(in the rows, 128 means zero)
Turns, then the turns between two rows, first turn first; the first pair answered
E (before -> after):
[141 117 112 141 104 107 129 123 118]  ->  [142 134 104 138 127 109 125  99 122]
[169 169 165 122 159 129 135 153 128]  ->  [161 108 186 128 160 144 147 150 145]
[131 169 134 124 126 118  96 129 114]  ->  [122 117 159 124 142 139 104  91 140]
[120 131  74 129 133 121 146 109 108]  ->  [123 110  85 137 140 130 147  85 117]
K (before -> after):
[139 106 117 112 150 144 146 110 136]  ->  [130 108 117 113 109 104 112 116 131]
[120 117  98 135 127 137 147 104 138]  ->  [122 127 105 135  96 111 133 122 132]
[128 151 118 137 152 102  90  43 150]  ->  [157 180 142 150 114  70  95  89 163]
Y (before -> after):
[123 103 156 141 105 106 102  99 148]  ->  [124 104 142 142 122 115 119  79 163]
[108 154 116 109 174 161 146 132  97]  ->  [106 146 137 102 151 144 110 166  83]
[101 141  68 106 128 153 134 140 106]  ->  [107 131  79 112 113 139 115 163  94]
[149  99 171 127 182 175 132 162 140]  ->  [154  88 184 130 163 164 117 175 134]
Pairs:
(2 to 4 turns a pair)
[129 183 112 134 143 110 138 100 135]  ->  [126 144 136 141 126  96 129  74 150] -> E then K then E then E
[142 144 140 150  89 101 132 172 124]  ->  [ 98  92 137 121 101 116  92 141 110] -> K then Y then K then Y
[110  79 136 109 107 101  99 107 136]  ->  [115 152  85 107 137 114 142  79 143] -> E then Y then Y then Y
[ 98  81  91 120  60 107 119 146 112]  ->  [122 114  88 151  57  98 181 139 136] -> Y then Y then K
[130 165 104 129  88  96 123 167 112]  ->  [137 130 133 136 162 167 184 132 149] -> K then E
[126 158  85 127 159 153 173 120 125]  ->  [115 129  78 124 127 153 177 158 126] -> E then E
